In the rows, 128 means zero.
The same turns and mirrors carry the whole set onto itself and the rows of a family onto each other. Which other rows belong to the same family as each row named below? List them in the order they appear above.
These 32 rows form 4 families of 8 rows each.
Zok: [138 104 111 112 146 118 139 101 134 144 131 138 143 148  90 131 120 106
 124  87 126 121 140 136 101 119 138 165  86 122]
Kuzu: [ 93 124 144 103 123 125 118 129 129 118 113 130 124 117 142 135 135 138
 143 110 134 126 185 129 107 139 172 163 111 151]
tidev: [112 168 132 135 127 136 123 124 154 165  96 106 141 120 128 107 144 107
 131 128 151 139 134 121 112 136 148 127 127 118]
Pim: [171 130 101 146 144 116 140 126 124 153 149 136 128 144 121 103 123  91
 132 147 133 112 102 122 136 115 112 119 109 116]
Sez: [152  79 119 120 157 104 126 142 108 122 168 138 117 132 137 116 116 116
 143 149 109 108 165 139 139 133 143 161 104 146]
mino: [137 100 110 104 141 117 133 110 139 152 127 127 134 152  83 139 122 114
 138  88 126 118 145 128 109 127 141 142  75 134]
somar: [122 116 101 136 127  96 145 141 124 157 134 130 124 141 132 116 144 149
 150 103 137  93 143 112 120 147 156 169 151 141]
Fug: [129 131 107 147 147 112 139 137 130 159 136 143 121 135 120 116 144 151
 158 107 135  97 144 111 116 160 149 164 149 140]
nivo: [156 122 111 160 122 116 127 140 143 165 162 133 144 135 131 100 137  79
 132 132 135 115 110 123 135 133 122 136 108 118]
fufog: [113 165 120 132 108 136 117  99 143 161  89 123 129 124 118 114 149 117
 135 123 140 125 121 106 102 123 145 136 115 128]
Gaz: [121 153 132 140 119 121 117 148 118 128 137 127 105 114 179 105 139 124
 150 167 138 123 146 115 140 136 145 117 133 146]
lesi: [104 163 111 140 126 126 133 124 141 157  87 115 118 106 126 114 143  94
 141 125 140 122 131 119 103 130 149 116 114 114]
Tup: [130 124 143 104 132 132 123 115 135 109 121 124 111 111 139 117  89  88
 125 147 135 140 142 119 128 110 135 106  80 138]
boren: [156  84 119 111 140 106 131 140  99 105 160 162 114 140 131 131 113 121
 143 132 119  96 152 133 132 123 138 153  97 148]
zus: [161  92 136 110 140 114 122 130 112 114 176 152 133 154 138 121 116 136
 133 130 127 117 154 132 141 125 136 166 105 153]
Zik: [131 136 131 146 115 104 118 150 121 130 134 141 120 111 181 108 125 118
 130 168 141  99 163 133 128 139 153 126 138 139]
kigum: [131 130 105 148 147 123 143 145 117 165 129 121 132 155 127 120 160 125
 145 106 145  92 150 112 137 149 148 174 134 142]
Ber: [146  91 121 120 157 104 138 149 107 114 179 141 118 137 150 121 110 113
 139 131 125 118 166 146 140 132 137 148 103 141]
rana: [140 129 107 140 136 112 134 147 120 162 137 145 143 148 121 120 169 141
 149 113 135  96 144 133 117 145 151 176 143 128]
Vuno: [166 128  99 150 140 114 145 149 135 147 145 139 148 133 127 102 134  72
 131 137 141 117 122 134 131 109 115 120 108 135]
bofif: [116 178 123 130 111 134 129 111 146 146  97 126 136 126 124 117 144 118
 129 106 153 129 125 110 108 125 148 116 111 119]
Til: [151 131 105 154 117 119 130 147 130 157 161 140 144 130 104  99 133  83
 128 133 123 108 118 127 131 121 112 127 115 123]
Balib: [137 117 118  98 152 139 137 115 135 139 125 128 135 148  79 132 132 111
 143  92 129 138 123 117 117 119 133 155  85 127]
ruvuf: [140 144 128 160 123 103 114 143 111 122 132 154 120 124 170 113 137 114
 155 158 146 123 167 125 140 121 154 122 137 131]
Beki: [117 126 138  96 151 122 123 106 124 111 101 125 109 126 157 133 125 152
 144 123 139 130 171 122 113 136 176 155 102 144]
vir: [130 157 133 146 125 123 122 144 116 118 136 138 119 103 178  92 137 121
 133 169 136 118 145 121 138 130 146 138 140 133]
dokog: [133 124 139 100 119 117 114 111 137 106 134 146 121 104 135 116 100 104
 129 152 122 146 138 140 106 106 137 107  86 126]
fise: [138 140 140 116 138 142 112 108 127 116 133 135 124 122 137 120 115  82
 126 151 129 149 144 139 122 106 126 115  67 129]
kabu: [102 124 151  94 128 128 111 114 119 124 111 130 105 127 132 138 122 158
 144 124 128 120 163 119 115 147 172 160 114 131]
seguk: [137 128 137 103 120 127 116 117 125 108 127 121 133 120 140 115 116  82
 114 150 127 141 148 138 131  96 140 115  67 126]
gipud: [103 132 131  91 144 122 129 108 108 108 105 131 104 128 136 137 123 149
 143 122 131 128 177 129 108 121 162 148 110 150]
Renet: [124 110 116  88 143 138 141 113 141 149 130 112 132 136  92 124 122 115
 119  99 121 117 119 127 104 134 131 159  82 137]

Which other rows belong to the same family as ruvuf? Kuzu, Pim, lesi, zus, kigum, dokog, Renet
Which other rows belong to the same family as Zok? somar, nivo, fufog, Gaz, Ber, fise, gipud
Which other rows belong to the same family as tidev? Tup, boren, Zik, rana, Vuno, Balib, kabu

